128 stands for zero in the data rows.
Some points, each followed by its number:
[ 94 119 106 151  66 133 100 151 197 112 113 107 138 129 110 102] 0
[138 128 135 135 130 141 124  62 135 173 113 170  82 109 119 189] 1
[189 168 141 110 165 111 104 159 109 171  97  98  98 137 128 137] 2
[ 84 116 113 141  86 174 137  68  75 187 117 146  41  92 159 170] 3
[137  97 132 124 121 126 130 136 122 130 158 132 141 149 133 133] 4
[ 97 129  87  93 133  86 139 107  70 159  93 104 121 105 128 120] 5
[109 171  81 130 126 119  91 110 133 204 106 109  97 144 110 129] 6
[153 124 142 157 154 128 100 127 129 146 108 106  95 129 128 154] 7
[142 110 163 147 157 118  77 194 131 124 161 131 143 142 123 130] 8
[136 141 108 105 126 164 159  73 150  92 153  89 183 114 127 156] 9
[160 105 191 160  68 121  71 227 113  64 181 138 159 167 114  44] 10
[123 131 135 138 111  38  96 205  84 102 111 105 130 157 138  84] 11
[113 162 149 115 124 127 130  94 162  95 153 141 190 136 125 128] 12
[169 115  97 133 175 170 158 138 139  92 148 132 127 125 130 141] 13
[106 106 159 135 118 158 187  79 166 113 115 185 118 115 139 125] 14
[147 131 120 130 132 147 136  94 140 153 149 149 103 125 130 146] 15
[150 169  88 163 164 169 128 118 161  87 163  76 145 106 141 125] 16
[187 126 172 149 120 135 155 117 157  85 136 193  97 117 108 123] 17
[140 104 131 124 120 129 131 144 120 122 157 132 135 148 132 120] 18
[122 114 114 138 117 137 132 149  85 117 146 158 114 145 143 116] 19
[ 93  89 134 118  89 111 103 152 109 132 148 122 200 127  73  85] 20
[ 75 100 113 154 110 146 124  85 117 145 155 135 127 131 172 125] 21
[ 60 124 105  94 115 110 125 198  97 149 121 126 116 124 171  46] 22
[147 110 127 115 123 127 121  94 102 172  69 111 113 101  71 156] 23
[141 107 184 151 167  99  46 229 129 141 158 131 145 149 107 127] 24
[121 101 142 114 114 164 184  87 158 117 118 180 104  88 147 145] 25
[135  97 138 103 135 114 154 196 100  83 149 182 131 152 127  86] 26
[143 111 157 122 117  79 110 150 138 151 138 189 119 146  74 127] 27
[102  84  91 145 116 180 170 141 100  80 187 181 120 105 137 100] 28
[130 153 104  96 146 135 185 136 164  82 146 144 166 163 170  96] 29
[108 127  99 169 117 214 109 112 216 131 192 134 123 101 127 143] 30
[ 77  87 129 153  34 133 172  79 133  94 124 161 127 142 169  77] 31
[125 137 144 120 106 128 138 122 145  99 132 124 137 136 143 132] 32
[152 104 193 155 147 102  55 240 132 119 176 137 139 157 119 143] 33
[178 123  84 135 167 176 169 134 132  90 157 129 119 129 130 144] 34
[170 115 114 107 174 101 145 125 160 132 141 102 175 135 125 134] 35
[100 127  96 158  69 132 104 133 218 108 100  72 142 148  95 112] 36
[107 112 130  96 117 143 128 167 116  86 139 151 124 127 109 111] 37
New points follow, each followed by the number of its nearest point above by angle.
[129 141 162 135 144 123 121  53 129 172 108 172  72  99 123 196] -> 1
[165 174 158 111 168  86  75 133 138 175 108 140 129 144 110 163] -> 2
[129 131 120 141 117  67 100 190  90 106 110 109 121 155 141  92] -> 11
[112 136 120 132 126 117 154  42 135 129 100 110 166 103 131 165] -> 9
[125 115 115 135 117 136 158 140  83 122 146 147 116 146 148 125] -> 19
[ 87 126  80  87 151  85 148 112  41 198  91  98 117  88 130 114] -> 5
[140 155  95 108 119 169 177  44 163  83 175  81 209 110 127 154] -> 9
[118 111 126 139 152  99 120 150  93 104 127 102 130 137 156 120] -> 11
[110 166  97 150 107 154 105 120 113 144 120  88 116 131 158 101] -> 6
[112 109 166 119 120 128 131 109  82 123  80 120  61 100 162 160] -> 3
[121 143 138 131 130 121 162  16 132 122  88 101 163  94 122 149] -> 9
[105 121 137 110 110 142 143 158 117  91 134 139 121 123 123 110] -> 37
[151  97 176 152  82 120  95 202 132  87 171 131 157 159 118  63] -> 10
[175 122 133 162 110 188 118  96 188  91 196 140 125 130  99 171] -> 30
[117 144 154 116  94 141 151 114 161  79 125 117 146 140 159 124] -> 32
[ 96 116 111  90 112 169 118 178 154 116 155 114 151 151 109 139] -> 37
[122 154  91 104 145 134 189 151 166  96 150 150 175 173 170  88] -> 29
[143 142  96  93 145 138 205 134 170  82 142 148 171 172 168  89] -> 29
